Here are some numbered points:
"-5 -3 -7 -83 -2 9 2 -11 34 -58 -63 18 -5 127 36 -14 -38 3 -10 56 66 -57 47 -20 -19 35 6 13 24
 8 -8 -15 -82 97 -2 59 -21 6 105 27 -16 48 12 -17 -9 -68 0 -19" 0
"17 42 51 42 4 -69 -5 -3 33 18 0 -10 -14 -53 44 -8 7 38 44 -29 39 80 3 -55 -5 -27 -6 3 -12
 -76 -36 -36 93 -49 16 27 3 -1 -53 -14 -3 38 14 -1 6 20 -10 -38" 1
"9 23 31 62 7 -77 -5 17 9 9 7 -6 -17 -57 71 -12 43 7 -1 -12 32 63 -32 -57 -13 -26 -14 4 -11
 -73 -41 -34 60 -69 10 -1 27 -2 -50 -1 11 64 8 0 -2 19 -11 -42" 2
"19 58 4 34 7 -78 -6 -4 0 69 -12 -11 -16 -58 101 -21 6 14 38 -13 58 48 -12 -53 -12 -13 -5 -10 -5
 -80 -45 -26 57 -15 24 36 40 -14 -50 -5 10 25 26 2 6 31 -3 -41" 3
"14 44 -5 -77 14 33 -4 -3 15 -58 -60 1 -3 127 8 -8 -34 8 -3 46 60 -57 34 -7 -13 31 7 32 12
 41 10 -17 -74 114 6 70 -26 13 67 28 -18 31 2 -17 13 -69 -9 -40" 4
"-14 55 20 24 -1 -67 -11 -9 2 51 16 -22 -14 -63 -9 -3 6 9 54 -22 65 78 -11 -54 -31 -20 -11 14 -8
 -70 -37 -26 93 -81 18 7 64 -17 -45 -9 4 27 17 -2 31 13 -10 -43" 5
"-26 -47 -56 -41 -17 127 9 -16 -36 -42 26 16 35 77 -97 26 -41 -36 -47 6 -99 -91 0 113 41 15 24 -5 10
 127 55 53 -96 7 -33 -29 -50 -2 55 0 -18 -94 -20 -1 -24 -3 13 93" 6
"-27 -69 -47 27 -21 96 4 4 -51 19 54 2 14 -68 -99 36 -7 -22 -29 -43 -127 -32 -34
 86 51 -20 6 -23 -17 74 69 79 13 -93 -41 -116 -1 -23 -25 -25 14 -113 -38 26 -24 74
 -1 122" 7
"9 27 23 23 4 -74 -8 19 40 47 3 -12 -14 -67 74 4 19 41 19 -12 46 79 -26 -51 -13 -25 -3 -12 -15
 -73 -38 -24 80 -45 7 -5 -7 -1 -47 -11 7 69 11 5 21 -4 -13 -46" 8
"41 16 58 50 10 -77 6 1 7 36 -12 -19 -17 -57 58 -20 25 16 88 -13 42 67 -21 -61 -8 -5 -7 12 -14
 -77 -43 -32 61 -44 17 13 36 -1 -51 -12 -1 64 -5 -17 -6 -11 -15 -43" 9
"0 50 -2 -77 7 9 -10 3 30 -60 -60 17 1 126 -16 -14 -33 -6 -4 48 62 -53 56 -4 -18 29 10 6 18
 32 13 -18 -87 127 2 62 -18 14 77 22 -17 56 17 -17 7 -72 5 -28" 10
"11 29 20 20 15 -70 -20 20 12 -6 -4 -11 -18 -62 56 -23 19 1 29 -25 42 90 -21 -56 -5 -28 -9 -8 -11
 -76 -41 -34 64 -31 24 36 22 -1 -45 -5 21 43 21 34 -1 43 -7 -50" 11
New points follow, each followed by the numbers of its five nearest points above, looking only along the 4 directions in which the numbered points spread most, nearest first.
"32 -30 5 51 23 -81 -11 2 20 46 -5 -12 -21 -60 -4 -3 3 34 54 -11 28 96 -23 -60 -9 -17 -8 -6 -14
 -75 -47 -28 89 -51 2 -4 72 6 -55 -2 20 21 6 12 10 22 -7 -42" 1 5 9 8 2
"-6 38 -3 34 12 -63 5 18 0 13 -5 -10 -16 -50 38 -7 49 45 16 -22 68 68 9 -51 -12 -24 -10 0 -6
 -71 -33 -22 86 -31 13 26 3 0 -47 -14 33 59 7 0 30 -2 -3 -44" 1 11 8 9 2
"31 23 40 60 -6 -74 -4 21 13 67 22 -13 -11 -61 40 -3 24 18 36 -28 49 60 -19 -57 -7 -13 -8 -9 -12
 -70 -38 -32 79 -45 32 -20 -18 -16 -49 0 10 18 24 10 24 -15 -7 -46" 1 8 2 9 11
"14 56 30 27 7 -81 0 18 12 19 18 -18 -18 -53 41 -8 48 22 23 -13 65 46 -9 -51 -12 -33 -2 16 -14
 -75 -33 -34 66 -67 26 -16 77 -8 -50 -15 1 55 20 -1 25 5 -7 -39" 1 9 8 11 2
"-28 -56 -45 44 -22 101 0 -4 -50 34 87 12 36 -64 -80 39 10 -14 -44 -41 -127 -5 -38
 100 42 -19 4 -21 -19 70 29 87 -7 -99 -40 -113 -7 -25 -28 -29 8 -118 -35 31 -23 54
 13 103" 7 6 2 5 11
"-20 -56 -41 39 -18 91 6 -6 -52 29 74 11 18 -67 -92 29 29 -13 -2 -42 -127 0 -34
 117 24 -22 2 -16 -17 101 56 93 8 -96 -39 -110 -5 -21 -24 -30 15 -108 -38 17 -22 55
 7 100" 7 6 5 2 1
"-29 -48 -59 -54 -20 112 7 -19 -37 -32 38 19 24 85 -103 30 -40 -35 -49 11 -114 -91 -6
 82 47 15 21 -4 24 127 88 54 -97 39 -38 -42 -51 -10 63 9 -13 -95 -18 -1 -23 1
 9 78" 6 7 4 10 0
"-26 -54 -45 51 -22 103 3 -1 -52 23 127 3 29 -62 -105 20 7 -13 11 -40 -127 -11 -33
 87 38 -17 5 -17 -18 61 56 55 -18 -93 -43 -108 -7 -22 -25 -27 -4 -112 -34 24 -23 44
 8 118" 7 6 5 2 1
"17 20 33 62 7 -72 6 18 -19 16 28 -16 -16 -46 90 -21 44 -3 81 -27 17 8 -9 -53 -13 -16 -2 2 0
 -76 -41 -36 107 -6 26 -3 31 6 -46 -5 -8 1 47 0 22 51 -9 -51" 11 8 1 2 3
"-31 -47 -56 -46 -23 127 9 -15 -34 -36 13 27 29 61 -100 24 -35 -34 -51 37 -93 -95 8
 79 33 6 6 -3 25 115 88 69 -100 47 -37 -11 -47 0 82 -9 -15 -91 -23 -1 -21 13
 8 102" 6 7 4 10 0
"39 60 25 40 19 -83 -12 16 27 63 -7 -11 -18 -61 31 -10 31 6 -22 -26 42 37 4 -47 -18 -10 -12 15 -7
 -82 -43 -36 95 -45 13 -30 69 -5 -52 -5 28 45 7 -3 12 -43 -10 -44" 1 9 8 11 2
"4 42 39 4 10 -75 -3 17 23 75 27 -14 -15 -80 70 -7 43 11 -8 -22 29 94 -14 -55 -16 -10 -5 3 -10
 -76 -43 -37 23 -33 23 19 13 -21 -49 -15 1 7 6 -8 22 33 -10 -47" 11 3 8 2 1
"13 39 40 -1 8 -69 -4 6 9 38 -39 -16 -21 -66 62 -2 27 20 26 -28 68 73 -29 -50 -19 -28 -11 -11 -15
 -66 -32 -26 75 -87 -1 -5 56 -18 -51 -12 21 57 -16 12 8 34 -7 -49" 1 8 11 2 9
"-9 -4 40 94 10 -81 -6 11 2 18 -21 -14 -17 -59 127 -14 27 16 10 -12 -2 59 -28 -60 -21 -21 -8 1 -16
 -82 -46 -45 11 -35 1 36 80 -16 -55 -15 1 -14 13 10 -8 29 -6 -51" 11 2 8 3 1
